The rows of A fall into 3 groups, which share some directions, and each row is roughly a mix of its group's hidden directions.
A (88 x 11):
-.39,-.04,.09,-.04,.13,-.15,-.07,-.41,-.33,.03,-.28
.17,-.06,.28,-.32,.03,.45,-.15,-.34,.01,-.01,.06
-.26,-.19,-.06,.30,-.28,-.13,.20,-.13,-.13,-.42,-.15
.30,-.06,.01,-.32,.21,.25,.25,.00,-.02,.26,.36
-.04,.07,.15,.23,-.08,-.04,.19,.21,.08,-.54,.31
.00,.07,-.10,.42,-.12,-.41,.25,.01,.10,-.19,-.28
-.04,.31,-.14,.27,-.16,.27,-.32,-.14,-.16,-.35,.04
.11,-.40,.15,-.40,-.07,-.08,.06,.36,.10,.12,.19
-.01,.43,-.25,-.02,-.22,-.18,-.14,.19,-.07,-.39,.17
-.04,.13,-.18,-.14,.25,-.40,-.26,.22,-.07,.35,.13
-.15,.05,.64,.13,-.07,.17,-.20,-.06,.18,-.04,-.07
.09,.25,-.37,.09,.21,-.27,.11,-.20,-.17,.34,.19
.29,.16,-.02,.26,.40,.25,.10,-.10,.38,.04,.04
-.39,.08,.32,.20,.19,-.09,.19,-.01,.12,-.18,.37
-.25,-.01,-.28,-.02,-.34,.19,-.34,-.20,-.12,.30,.10
.04,.15,-.47,.01,.23,-.18,.05,.41,-.03,-.04,.25
.01,-.01,.04,.32,-.45,.28,.22,-.24,-.15,-.22,-.08
-.05,.41,-.26,.28,.22,.18,-.25,.06,.09,-.30,.05
.02,.08,-.10,-.24,-.14,-.20,-.29,.37,-.35,.00,.29
.05,-.23,-.27,.34,-.12,.15,.40,-.33,.03,-.10,-.07
.39,-.29,-.09,.04,-.18,.02,.03,.36,.04,-.39,.05
.06,.17,-.19,-.02,.34,-.30,.08,.40,-.01,.30,.18
-.07,-.06,.31,-.24,-.10,-.06,-.58,-.11,-.20,.03,.07
.04,.19,-.14,.16,.16,.05,.55,.25,.28,.00,-.10
.29,.35,-.03,.12,-.01,.31,-.05,.02,.32,.36,-.12
.15,-.41,.32,.18,-.11,.18,.33,.15,.09,-.21,.07
-.04,-.49,.11,-.18,.23,-.29,-.18,-.07,.06,.27,.16
-.10,-.22,.50,-.15,.06,-.04,-.39,-.22,.08,.14,-.04
.02,-.18,-.09,.18,-.20,-.46,.29,.34,.16,-.04,-.12
-.13,.13,.23,.00,.47,-.18,-.10,.22,-.12,-.37,-.09
.18,.02,-.04,.17,-.01,-.10,.35,.52,.28,.11,-.05
.07,-.22,.15,-.04,-.35,.42,.13,-.36,.05,-.19,-.05
.06,-.15,-.23,.03,.35,-.28,-.29,.03,-.11,-.43,-.05
.20,-.03,-.05,.04,-.05,-.61,.06,-.34,.04,.03,-.15
-.19,.14,-.31,.43,-.19,-.25,.07,-.27,-.13,-.09,-.15
-.03,.02,-.40,.45,.15,.04,.17,.18,.08,-.21,.25
-.16,.46,-.25,-.07,.17,-.10,-.25,-.31,-.11,.14,-.16
-.16,.21,.31,.34,.22,.22,-.24,-.02,.31,-.18,.00
-.16,.11,.05,.37,.04,.13,-.45,.04,-.01,-.29,.27
.20,-.05,-.01,-.18,.14,-.12,.12,.53,.20,.32,.15
-.01,-.24,.11,.29,-.40,.21,.16,-.38,-.12,-.14,-.04
-.36,-.35,.07,-.26,.08,-.30,-.19,.06,-.18,.25,.07
.06,.30,-.17,-.08,.22,-.28,-.35,-.03,.00,.42,.04
-.09,-.18,.34,-.22,.27,-.13,-.44,-.13,.14,.19,-.01
-.10,-.48,.07,-.25,-.09,-.06,.28,.05,-.20,-.23,.26
.03,.47,-.19,.42,.04,.11,-.03,-.23,.06,.08,-.21
.05,.17,-.12,-.39,.33,-.27,-.02,.37,.08,.21,.01
-.11,.45,-.35,-.15,.03,-.26,-.33,.08,-.04,-.04,.14
-.05,.49,-.22,.23,.21,-.02,-.27,.09,.03,.28,-.08
-.11,-.04,.33,.24,-.15,.20,.36,-.26,-.13,-.27,-.17
.08,-.26,-.03,-.17,.25,-.17,.43,-.04,.25,.30,-.17
-.09,.05,.54,.24,-.26,.25,.14,-.06,.15,-.09,-.12
.01,.23,-.27,.07,.49,-.02,.19,.17,.35,.02,-.08
-.06,.53,-.05,.08,-.05,.20,.07,-.38,-.01,.18,-.21
-.02,.35,-.08,.32,-.11,.49,-.09,-.19,.09,.04,-.17
-.04,.17,.00,.24,-.06,.33,-.25,-.46,.01,-.24,-.19
.05,.39,.13,.25,-.18,.18,.28,.10,.20,-.27,.25
-.38,-.39,.36,.07,.11,-.17,.14,-.02,-.12,-.18,.14
-.14,-.12,.20,-.09,-.20,.39,-.22,-.39,-.09,-.26,-.08
-.27,.09,-.03,.14,.37,-.26,-.15,-.21,-.14,-.41,.00
.09,.47,-.13,.19,.12,.22,-.20,-.36,.01,.21,-.09
.00,-.25,.40,-.40,-.17,-.19,-.17,-.01,-.15,.25,.00
-.04,.51,-.11,.01,.17,.13,-.04,-.19,.22,.39,.04
-.02,-.33,.37,.14,-.28,.15,.36,.03,-.08,-.23,-.02
-.17,-.15,.17,-.35,.22,-.07,-.31,.44,-.06,.01,.14
.09,-.13,-.17,-.47,-.01,-.22,-.32,-.12,-.29,.18,-.01
.16,.42,-.01,.06,-.48,.27,.22,-.03,.00,-.02,-.08
-.08,-.36,.43,-.17,.13,-.13,-.26,-.21,.11,.23,-.02
-.02,.58,-.14,.03,.18,.19,-.26,.06,.08,-.21,-.14
.16,.27,.03,-.24,.27,.05,-.39,.00,.08,.41,.06
.20,-.08,.10,.25,.10,.27,.20,-.36,-.05,-.18,-.39
-.23,.11,-.17,-.20,.31,-.20,-.30,-.15,-.02,.42,-.01
-.28,.15,-.15,.21,-.08,-.01,-.24,-.48,-.26,-.16,-.11
-.11,.45,-.30,.01,.12,-.25,-.27,-.05,-.10,-.31,.06
.14,.17,-.44,-.26,-.15,-.17,-.37,.07,-.19,.03,-.18
-.23,.05,-.09,.38,-.25,-.17,-.03,-.28,-.07,-.31,-.29
-.14,.21,.25,.39,-.06,.33,-.22,-.17,.12,-.28,-.04
.09,-.23,-.19,-.09,.24,-.18,.50,.04,.22,.25,-.09
.03,-.51,.22,-.05,.07,.16,.12,-.15,-.04,.36,-.24
.09,-.34,.01,-.07,-.40,.21,.26,.30,.23,.11,.07
-.09,.36,.43,-.18,-.03,.10,-.42,.10,.01,-.04,-.10
-.02,.01,.06,.21,.17,.12,.44,-.19,-.20,-.45,.02
.28,.32,-.08,-.06,.26,.08,-.05,.18,.18,.47,.08
-.19,-.07,-.22,-.34,-.19,-.31,-.32,.09,-.31,.10,-.07
-.33,-.01,-.16,.29,-.10,-.28,-.01,-.25,-.27,-.32,-.11
.02,.44,-.18,-.10,.05,.12,-.10,-.18,.12,.49,-.08
-.15,.50,-.16,-.03,.16,.01,-.14,-.34,.00,.28,-.13
-.07,-.29,.01,.07,.05,-.21,-.06,-.05,-.29,-.56,-.15

Here is one row of each group, with its name. Which group are the others in?
.25,.31,-.15,.29,.29,.13,.01,-.22,.12,-.34,-.15 => R
-.16,.37,-.21,.13,.28,-.22,-.31,.22,-.06,.24,-.01 => G
-.06,-.36,.19,.40,-.10,.14,.30,-.29,.18,-.04,-.02 => W

.08,-.48,.04,-.24,-.27,.02,.29,.25,.08,.05,.19 => G
.11,-.15,.23,-.52,.18,.12,-.28,.05,.00,.19,.21 => G
.04,.03,-.21,.31,-.01,.09,.59,.14,.17,-.08,-.02 => W
-.04,-.21,-.01,.14,.02,.00,.54,.34,-.05,-.28,.10 => G
-.23,-.10,-.21,.40,-.34,-.23,.21,.11,.00,-.19,-.18 => G
.08,-.52,-.24,-.05,-.05,-.24,.31,-.04,-.11,.19,.16 => W
.12,.07,.02,-.10,-.34,.07,.10,.45,.22,.14,.37 => R
.24,.00,.16,.16,.16,.33,.24,.03,.40,.28,.12 => R
.01,-.08,-.06,.08,.04,-.24,-.07,.32,.00,-.55,.29 => R
